Each path below is one point turned by a fixed rotation once a step. After each direction that follows a path, write how fast that rotation turns it, in degrees a step (0 if it stays still).
Each turn is a multiple of 5 degrees from 10 to 175, or 0.
Each row of a path follows its step; steps can be skipped.
Path 1:
step 0: [ -3  14   9  20 -17  38   3 -14   7  13  14   7   6  11  -9 -18   2  -1
  -2   3   6 -12 -16  -3  -3  31  -9  -4  28   7 -20  -4   2  18   2  -5
  28 -33  -2 -11   1 -26  13  17   0 -14   2  -1 -16  19  17   6  40  18
 -26  18]
step 4: [ -2  -2  -7   6 -26 -17 -10  21  -5  17   6  11   3  35  26  20 -11  -9
 -10  -6   1  -1   1  33   6   6  -7  -8  -7   7 -17  17  15  16 -41  -8
  16 -23   4   1   5  -2  10  18  16   3 -12  20 -28  -5  16  -1 -38  12
   3  19]
step 9: [  4  21  10  -7  -7  15  -9   5   2  15 -12  29  -3  -5  -7   4  52  20
 -12  30  13  25   0 -13  -2   2  14  -2 -19  13   8 -27  35  16   2 -29
   8 -25  -8   5  -8 -18   2   8   3 -12  -6   8 -23  -7  17  12   0  -4
  -7   8]
step 11: [ -3  -7  -4  12   4  14  12  -3 -18  -8 -11  12 -10   2 -16 -52  -3  -3
   5 -17   4  -5 -23   0 -10  -8  28 -22  -8   8  -1 -21  26  26   1  -9
  17  -4 -29 -21  20  19   9  11  10 -11 -12   3   7   0 -14 -20  11  40
   0  -7]
step 14: [ 30  -7  -8  -3  16  27  16  13 -29 -17   7  -6  19  13 -10 -18  -6  25
   2   1   4   8  12   1 -11  15  27 -13 -18  -8  -1 -15 -35  26   0 -11
  -2  -1 -11  20  12 -24 -11  10  11   1  -7  -2 -27  11  14 -24 -25   0
 -23 -15]
step 15: [ 15 -27  -4   8 -10  -7  15  29  -9   1 -10   3  -1  12  -4  -4 -14  16
   1 -12  25   4  -1   9   4  19  12  21 -18   5  11  39  -9  15 -15  -4
 -10 -20 -30   7  -1 -26 -14  13   5  -6 -24 -15 -22  16  -5 -38   8  -5
 -31   1]
step 16: [  1 -18  -9   0  -4 -21   4  19 -17   7  10  22 -15  40   2 -12 -26  -6
   6 -17  -7 -18  -1  27  11   5  -9  31   1  -6   9  13   4  13 -23 -18
  18 -45   0 -22   5 -18   0  20   7  -4 -10  -4   4 -10  17  -2  -8   0
 -32  -4]
[ -6  -6   2  -3   4  -6   0   1  -2  -9  -4  -4  -5   6   3   1  -5  -7
  -5   3   0  -2   0   2   2   1 -10  -1  -4  -3  -5  -6   2  -2   4  -4
  -3  -4   2  -2   0  -6   2   2  -1   2   1   9   0   2   0   2  -6   2
   0  -1] => 120
[  0  -1   5  -2   2   1  -4  -6   6  -1  -4  -1   3   0  -3  -5  -4   6
  -3  -3   1   1  -3   3   1   5   7  -7  -1   3  -5   7  -6  -4   1   4
   3   0  -4  -4  -3  -4   3  -1  -2  -5   3   3  -3  -4  -3   3 -10   9
   2   1] => 35
[ 1  6 -1 -3 -2  4  2  5  8  0  4 -4  2 13  4 -1  1 -1 -5 -5  5 -4 -1  2
 -3  4 -2  0  2 -9  1  7 -3  0  3  1 -5 -6  6  1  6 -1 -3 -1  1 -1  4 -4
  2 -3 -2 -5 -1  0 -2 -1] => 25
[ 5  9  8  6  4  1 -7  2  3 -1 -1  7 -1 -3  1  5 -2 -1  5 -8  1 -6  4  2
  1  1  2  3  1  4  1 -7  1  5 -2 -1 -7 -2  4  3  1 -5  6  0  0 -2  4  4
  0 -3 -4  6 -2 -3 -3 -1] => 90
[ 5 -1  4 -1  6  6  2  2  2 -1 -2  3 -5 -2  3 -1  7  1 -4  2 -2 -2  2  4
 -5 -6  2 -3 -3 -5 -5  2 -4 -1  1 -1 -5 13 -3  0  0 -4 -6  4  4 -6 -2 -1
  6  3  4  2 -3 -4 -2 -4] => 90
[  6  -1 -12  -1  -4   0  -5  -3  -4  -4  -2  -4  -7   2  -4  -3   0   0
   3  -1  -2  -5   1   4   2   3   0   6   2   0   1  -2  -2   3   1  -5
   3   4   7   1   0  -1  -3  -2   9  -3  -3  -5   6  -4  -2   6  -4   5
   6   0] => 125
